A single turn carries every row of the set below to another of its rows. Some are shown first; where does it send the rows asked next?
J_440: [-11 -30   3  -3  22  -9  -7  -2   6 -31  24 -19  -4  -1   5 -17  -1 -12
  -1   5  16  -8  -8  -6 -10   1  -8   9   1  -1   5 -11   0  -4  13  -1
   8   2 -20]
J_445: [  9   6   3  -5   6   3   1   1  17 -17  32  -2   6   5 -16   0   4   3
  -1 -14  20   1   5   2  -2   6   0  -9   2   0  21   0  16 -17   3   0
   7  -8 -15]
J_754: [  0  -2 -14  12   8 -15   5 -17  15  -4  15 -13 -11  -5  -6 -20  -4   8
  -5 -13  13   1   1   7 -11   7  -9   8  10   1 -12  -5  -2   1  13 -11
 -13   2 -17]
J_274: [ -3  10  -7  10  15 -24   3  -5   8   5  10  -9  17 -13 -14 -25   4  12
   5  -7  14  17  -7   1  -4   8  -1   1   3   2  -8  -7  -1   6  11   0
  -1 -11 -19]
J_678: [ -1   6 -14 -11   8   2  12   0   7 -11  19  -4   7  -9 -18  -2  -6   8
  -6  -4  21   4  15  10   2   1   1 -11  -5   1   9   2  16 -10  -8  -2
   3 -19 -21]
J_617: [  1 -24  -9 -12  16  -7  -6  11  -6 -24   9  -8  -9   1   7 -17  -8  -5
   5   6   7   6  -2  -7  -3   7  -6  -4 -21   3   1  -8   8   0  24  14
   5  -5 -17]
J_130: [ -9 -10  20 -18  22  11  -9  -3  -6 -13  17  -3  -3   6 -11 -18  20 -21
  -5  15  -2   6   0  -1   5   0   9  13   0  -5  -3   3  -9   5   0   0
  -4   3  -4]
J_982: [ -3  -9  14  -8   8  -5  -6 -18   4  -4  14 -17 -12   3   7  -6  -9 -16
  -8  -3   5  -5  -1   6   4 -11  -3  16   1   6 -16  -8  21   6  20 -11
  14  -3 -25]
J_128: [ 10  11  -9  14   6 -17   0  -1  13  -6  25  -8  -8   2 -15 -19   0   8
   6  -9  -2  14  -3  -5  -7   8  -8   1  12   2 -10  -9   6  -2  17 -18
  -1   5 -14]
J_24: [ -1 -10  14 -24  24  15  -9  -2  -7 -15  17  -4 -10   6  -8 -19  10 -18
  -4  14  -7  10   5  -1  11   0   7  16  -5  -3  -6   1  -5   3   5  -3
  -3   5  -5]
J_216: [ -7  -6   8 -18  15  16  -5  -3 -13 -11  11   1 -13   6 -14 -18  14 -20
 -10  14  -3   6   7   3   4   2   5   6  -9  -5 -10   6  -9   8  -4  -1
 -14   2  -4]
J_671: [ -5  -8   7 -20  17  12  -1  -2 -12 -15  13   1 -15   5 -12 -21   9 -20
  -6  19  -7  11   7   0   7  -4   5  10  -6  -2  -7   3  -7   5   1  -6
  -7   4  -6]
J_17: [-14  -8 -23  -8  10 -11  -1  16 -16 -20  11 -10  -1  -7  -9 -14  -6  -7
   0  14   5   8   4  -5  -3   6  -7  -9 -18   0 -10  -7   6   5  -5   0
   3 -15 -22]
J_87: [  2   0   7   0   0  -6   3  -6 -11   2   0   1 -21   4   4  -9 -10 -16
  -8   6   0   1   2   6   0 -15  -6  -7  -9   4 -12  -8  14   9  26  -7
  10  -7 -18]
J_976: [ -6  -7   3   4  16  -2 -25  11   0 -27  29 -15  -1   6 -13  -4   8 -12
  -4  -4   9  -9  -7  -9 -14  19 -11  -2   3  -6   0 -14  -5  -9  -3  -1
  11   1 -15]
J_374: [  8  -4  -6  -3   1   2  14   4  12 -16  17   5  -5   2  -5  -4   2   6
   3  -1  17   4   7   5   3  -7  -1 -16  -6   5  21   5  18  -9  18   7
  -1 -10 -12]
J_272: [ -1   7  30   5   6  -9 -15  -9   5  -2  22  -8   3   9  -3  -2  10 -20
  -5  -2   2  -1 -13  -2  -2  -4   0   5   7  -1  -6 -10  15   5  14 -10
  22  -5 -18]
J_140: [-12  13   8   0  -3 -12  -3 -11 -13   5   0  -3  -3  -1  -9  -4   0 -16
 -16   3   9   2  -1  11  -5  -1  -1  -8 -14   3 -18  -3  11  14  -1  -4
   5 -15 -22]
J_823: [  4   5  -8  17  14 -15   3  -1   8   6   0  -2  -3  -7  -6 -21  -1  12
   1  -7  13   4  -3   5  -8   5  -9  -6   6   0  -4  -9 -11   1  27   4
  -5  -2 -11]
J_358: [ -8  -3  15 -15  21  16 -11   1 -11  -9  13  -1  -5   4 -17 -16  15 -21
  -8  14  -4   3   6   1   5   1   5   8   0  -9  -6   1 -15   3  -5  -1
  -6   0  -4]
J_808: [  3   2 -16  14  10 -12  -2   5  13   2  16 -22   5  -3  -8 -12  12  14
  12  -9   1  11  -3   4   6   2  -1   7  17   1 -19  -3   4   4  19  -3
  -4  -5 -14]
J_401: [ -3 -12  -8  -7  14   1  15  -5  17 -17  27 -13   2  -6  -7  -5  -5   4
  -2  -2  22  -7  12  10   4 -12  -3   1  11   0  16   1  13 -15   6  -7
   6 -10 -20]
J_619: [ -5  -3 -11   8   0   6  13  10  12 -15  22  -9   5   3 -12   5  15   4
   1   1  17  -6   8  12   2 -11   0 -13  13  -4  13   8  11  -8   1   2
  -2 -14 -11]
J_605: [-14  -7 -16  11   1  -2 -14  20 -10 -24  18 -20  -1   7 -11   2  19  -9
   0   5   4  -4  -4  -2  -6  11  -6 -10  -2  -5 -11   0  -1   4  -8   5
  -3  -9 -12]
J_409: [-12   6  12  11   5  -1 -11   2  -5   9   4 -16   3   4  -7   7  14 -16
  -9   2   3 -11  -3  12   3  -7   1  -4  11  -5 -21  -5   5  11   6  -2
  15 -15 -16]

J_274 goes to J_808
J_678 goes to J_619
J_17 goes to J_605
Now these:
J_130 goes to J_24
J_409 goes to J_272

